Turns in one plane each, and the order they were made in; the first pair answered
turn L:
[  6  14  -2  20   7  23  11   5  17   6  18 -13] => [  7  16  -8   7  -2  26  13   4  21   6  18 -11]
[ 17   1   9 -28  12  -7  -4   6 -18 -19  -6  11] => [ 10  -1  11  -4  40 -20  -5  10 -18  -6 -11   0]
[-26   3 -14  18 -45  -5 -23 -10 -20  21 -27  28] => [-22   2  -8  21 -40   0 -26  -6 -25  14 -27  32]
turn B:
[ -5 -13   9   3 -16  15 -12  -7 -11  -2 -10   3] => [  3 -11  10  -9 -12  26  -1  -5   3 -11   4  -6]
[  7 -11  -7  -2  20  -9   3   1   5   7  -1  -9] => [  3 -14  -7  -3   4 -14  -2  -2  -7   9 -11   2]
[-39  29  33  17  11  -7  -3   6 -17 -24 -10  11] => [-33  35  31  -4  -3   4  -1   7 -14 -36  -3  12]
[ -9   0  -4  18  29  13  19  10   9  -5  14 -16] => [-19 -10  -3  31  14  -7  -2   2 -25   4 -14  13]
turn F:
[ 13 -15  -4  -7  28 -12  -6  11   0   9  -6  11] => [ 18 -15 -14 -12  13  -9  -7   3   3  15  -5  14]
[-32   2  15   0  32 -31   9  14   1 -19 -20 -15] => [-14 -12   1 -26  34 -39  10   8   3 -12 -25 -13]
[-19  -8  -5 -24 -18   3  18 -10  28 -24  -4   6] => [-26  -4  -3 -13 -18   6  16 -13  28 -25  -3   5]
Then:
Between the rows of a pair lie 2 to 4 turns.
[ 41 -13 -37  -5 -26  22   8 -15  35  35  23 -12] => [ -6  19  -7  21 -68  35 -12 -11  -3   9  15  31]
F, F, B, B
[ -7  10 -26  -2 -69  21  -6 -20   7  20   7  16] => [-37  42  15  17 -26  30  12   4   8 -26  24   3]
F, F, B, B
[-17   7 -11  26 -57   6 -21 -13 -21  13  -9  37] => [-16  32   2 -11 -53  32  -2   3   4 -33  21  24]
F, B
[ 14  -5  16  46  53  -8  32  14  11   8 -11  -5] => [ 48 -29 -14   3  37 -16  29   3  19  21 -21 -10]
F, F
[ -4  -1 -36  12 -11   6  14 -11  40  24  -1 -22] => [  7  -6 -35 -14 -51  10  -2 -13  13   9 -12  17]
B, L
[ -7  13  -4 -13 -19  18  12   1  25  -8  16 -10] => [-19  13  18  25 -10   3  -6   4 -17  -8  -6  19]
F, L, B, B
[ 13  -3 -25   8  27  -8  -5  16   9  26  29 -30] => [  1  -3  -6  20  22 -24 -28  16 -36  17   0   0]
B, B, L, L
[ -5  -6 -14   3  26 -19   8  16  12  26  -2 -21] => [  3  -4 -16  -5  22 -13  10  16  24  20   6 -26]
B, L, B, B
[ -9 -24 -17 -11  29 -25  -3  13 -15  45 -21 -16] => [ -1  -5 -28 -52 -11  13  14  12  20  20  14 -22]
B, F, B
[ 10 -29  -8  -5  12 -29 -14  -9 -19  26 -26   5] => [ 29 -18   6   6  47 -10   5   0  -3  15   7 -12]
B, B, L, B
[ -9  12  11  51  21  -4  -4   5 -15   7   6  13] => [-11  10  12  47   9  -7  -8   3 -23   9  -2  25]
B, B, B, B
[-21 -13  -3  33  -5   4 -22  -2 -15  16  -6  11] => [-24 -12 -19  24  -4   7  -7  -4  15  24   3 -11]
L, B, B, B
[-35 -15   1  49  13 -27 -22   1 -11  38 -31  13] => [-16 -31  -6  24  23 -40 -23   1 -13  40 -37   9]
F, F
[  5 -10  21  13  53 -15   5  -4 -14 -14  -5  -4] => [  2  -7  26  -3  47 -17   2  -3 -18 -28  -9   2]
B, B, L
[ 41  -8  11 -44  16 -25 -19   3  15 -23  -7   9] => [ 31 -13  14 -29   9 -38 -29   4  -4 -12 -21  24]
B, B, B
[ 24   0   1 -62  -4 -21 -23   8  -7  -3   1   5] => [ 32   8  21 -37  32 -18 -16  18 -11 -12   9   5]
L, B
[-30 -19   5  16  25 -10  17  17  27 -12 -10  -9] => [-25 -24  12  36  16 -15   0  14   0   2 -19  16]
L, L, B, B
[ 10 -24  15  39  25  -8  16  16 -12  18  15 -28] => [ 29 -39   0  10  12 -12  13  10  -7  25  11 -29]
F, F
[ 13  17   8 -13 -38  26  -8   3  -5 -17  11  40] => [ 13   5  30  25  31  -1  -9  12 -29  -8  -2  29]
L, F
[ -4  11  39  10  31  -1  -8  18 -30 -22 -25   4] => [ 14  -1  25 -32  26  -8  -2  17 -25 -30 -23   3]
F, B
